Small tables with named rows and columns. After each table, cells are looked up by row and column.

Rumabar =
|  | Dovi | Bipu | Gagup |
|---|---|---|---|
| Gomige | -77 | 14 | 19 |
| Duf | 93 | 5 | 56 |
| Nuv | -24 | 30 | 54 |
| Pogipe | -2 | 44 | -6 |
| Laba | -17 | 2 | 16 |

Laba, Dovi: -17
Gomige, Bipu: 14
Laba, Bipu: 2
Pogipe, Bipu: 44
Duf, Dovi: 93
Laba, Gagup: 16
Duf, Bipu: 5
Gomige, Dovi: -77
Which row has the largest Dovi? Duf

Gid:
|  | Babir | Timerug | Nunun | Kol | Gozumi | Zuduzi |
|---|---|---|---|---|---|---|
| Bazot | 1.0 | 0.9 | 0.1 | 0.2 | 0.7 | 0.3 |
| Pivi | 0.4 | 0.5 | 0.1 | 0.4 | 0.7 | 0.2 |
| Keto | 0.5 | 0.4 | 0.5 | 0.8 | 0.6 | 0.3 |

Nunun of Bazot: 0.1
Gozumi of Keto: 0.6
Gozumi of Pivi: 0.7
Timerug of Pivi: 0.5
Nunun of Pivi: 0.1
Kol of Keto: 0.8
Timerug of Bazot: 0.9
Gozumi of Bazot: 0.7
Babir of Pivi: 0.4
Babir of Keto: 0.5
Timerug of Keto: 0.4
Kol of Bazot: 0.2
Zuduzi of Bazot: 0.3
Kol of Pivi: 0.4

Table Monogi
	Pof	Roz	Mit	Veti	Fenu	Pimokav	Bikebel	Nurate
Mut	46	114	121	110	163	171	120	95
Vovivub	84	74	113	192	147	88	154	144
Nogo	93	79	126	199	141	77	131	160
Sol	46	101	109	124	165	161	146	95
Koruba	81	134	164	133	140	133	39	148
Remabov	80	133	164	132	141	132	39	149
Gepeka	79	135	164	133	141	135	39	148
Bipoz	45	116	120	110	163	171	120	97
Rotu	82	73	114	194	148	87	154	145
Lidovo	47	101	110	124	164	162	146	94
Tun	46	101	109	123	164	161	145	93
Suzepam	83	73	113	192	148	87	154	144
Zil	93	80	125	200	141	77	131	159

Lidovo, Roz: 101
Lidovo, Fenu: 164
Vovivub, Veti: 192
Zil, Pof: 93
Tun, Pimokav: 161
Mut, Bikebel: 120
Lidovo, Mit: 110
Tun, Nurate: 93

Table Fir
columns: Salig, Podiso, Pumomel, Ketena, Resiv, Dovegun, Voreg
Bom: [253, 150, 174, 139, 103, 226, 128]
Tesosu: [98, 115, 185, 93, 193, 147, 61]
Doz: [123, 177, 136, 159, 70, 39, 130]
Kugon: [118, 232, 211, 142, 160, 104, 226]
Vov: [126, 70, 162, 174, 112, 43, 149]
Gur: [167, 142, 179, 51, 147, 212, 208]
Zak: [162, 188, 49, 151, 168, 189, 177]
Zefal: [163, 132, 132, 112, 120, 175, 206]
Sugefur: [63, 116, 187, 187, 119, 172, 141]
Manen: [142, 158, 162, 58, 217, 119, 167]
Div: [98, 83, 224, 110, 117, 186, 146]
Tud: [107, 204, 75, 206, 196, 210, 129]
Rigu: [171, 230, 119, 233, 154, 81, 146]

Voreg of Rigu is 146
Resiv of Manen is 217
Salig of Manen is 142
Podiso of Doz is 177
Salig of Rigu is 171
Ketena of Doz is 159
Resiv of Div is 117
Voreg of Div is 146
Dovegun of Gur is 212
Ketena of Rigu is 233
Podiso of Zefal is 132
Podiso of Sugefur is 116
Dovegun of Tud is 210
Resiv of Sugefur is 119
Pumomel of Rigu is 119
Ketena of Gur is 51
Dovegun of Kugon is 104
Voreg of Sugefur is 141
Voreg of Kugon is 226
Pumomel of Doz is 136

Gano =
         Resoti   Mil  Zunufa  Badoli   Rok  Tinag
Ped        6818  5216    6350    6536  5579   7800
Gigid      5590  5898    4757    5426  6444   5772
Guki       6772  5334    6609    8305  6851   4650
Fim        7076  5976    5082    6344  7299   9529
Tukudim    6836  4134    8765    9026  4475   2922
Pem        4423  7174    1988    2415  7278   7950
Befa       6024  5796    4905    4646  5659   8744
Batot      6939  6450    4382    6765  8626   8517
Tiz        7743  6278    4774    7549  9033   9769
Kibos      4211  6404    3375    3093  5845   5454

What is the Mil of Kibos in Gano?
6404
What is the Mil of Befa in Gano?
5796
What is the Zunufa of Ped in Gano?
6350
What is the Badoli of Fim in Gano?
6344
What is the Badoli of Kibos in Gano?
3093
What is the Tinag of Gigid in Gano?
5772
What is the Zunufa of Guki in Gano?
6609
What is the Rok of Kibos in Gano?
5845

Table Betes
|  | Dalud | Mugimi | Fet | Sozupav | Dedipe | Vepu | Zigago | Koloze | Zop |
|---|---|---|---|---|---|---|---|---|---|
| Mozigi | -147 | 184 | 113 | 166 | -238 | -440 | 422 | 596 | -175 |
| Fug | -357 | -273 | 421 | 103 | -40 | -191 | 106 | 809 | -472 |
| Ritob | -99 | 246 | 66 | 169 | -246 | -445 | 444 | 524 | -112 |
| Vavo | -66 | 252 | 47 | 165 | -226 | -400 | 424 | 463 | -77 |
| Pekon | -84 | 250 | 56 | 168 | -235 | -427 | 436 | 498 | -96 |
| Gido | -88 | 247 | 59 | 173 | -242 | -435 | 436 | 511 | -105 |
| Git | -73 | 251 | 49 | 162 | -224 | -408 | 431 | 480 | -85 |
| Tafis | -119 | 230 | 88 | 173 | -250 | -453 | 447 | 559 | -138 |
| Zas | -514 | -637 | 664 | 47 | 143 | 49 | -171 | 948 | -693 |
| Reget | -99 | 241 | 71 | 173 | -250 | -451 | 450 | 540 | -124 |
| Siz | -225 | 20 | 233 | 151 | -182 | -372 | 318 | 683 | -289 |

Vepu of Ritob: -445
Fet of Ritob: 66
Vepu of Zas: 49
Sozupav of Mozigi: 166
Dedipe of Reget: -250
Fet of Vavo: 47
Mugimi of Ritob: 246
Sozupav of Siz: 151
Zop of Gido: -105
Koloze of Tafis: 559
Vepu of Git: -408
Dalud of Ritob: -99
Dalud of Tafis: -119
Dedipe of Ritob: -246
Dalud of Vavo: -66
Mugimi of Zas: -637
Mugimi of Reget: 241
Mugimi of Tafis: 230
Row with the largest Vepu: Zas

Table Gokif
|  | Kofosi | Zovalop | Rafudid | Zedu | Debuzo | Disera | Tivezom | Vut | Gug | Milig |
|---|---|---|---|---|---|---|---|---|---|---|
| Derar | -31.6 | -19.9 | -27.9 | -8.4 | -67.7 | -36.3 | -34.6 | -36.3 | -5.5 | -43.4 |
| San | -20.8 | -27.5 | -56.1 | -68.4 | -32.5 | -57.3 | -51.5 | -76.4 | -65.4 | -61.7 |
| Famopo | -20.6 | -6.1 | -28.2 | -3.2 | -95.3 | -42.0 | -38.8 | -49.6 | 5.9 | -56.1 |
| Sak | -59.3 | -70.6 | -46.4 | -42.3 | 75.1 | -53.8 | -33.7 | -39.0 | -53.9 | -35.7 |

Zedu of Sak is -42.3
Kofosi of Sak is -59.3
Zedu of San is -68.4
Gug of Derar is -5.5
Milig of San is -61.7
Debuzo of Derar is -67.7
Rafudid of San is -56.1
Zovalop of Famopo is -6.1
Debuzo of San is -32.5
Milig of Derar is -43.4
Zovalop of San is -27.5

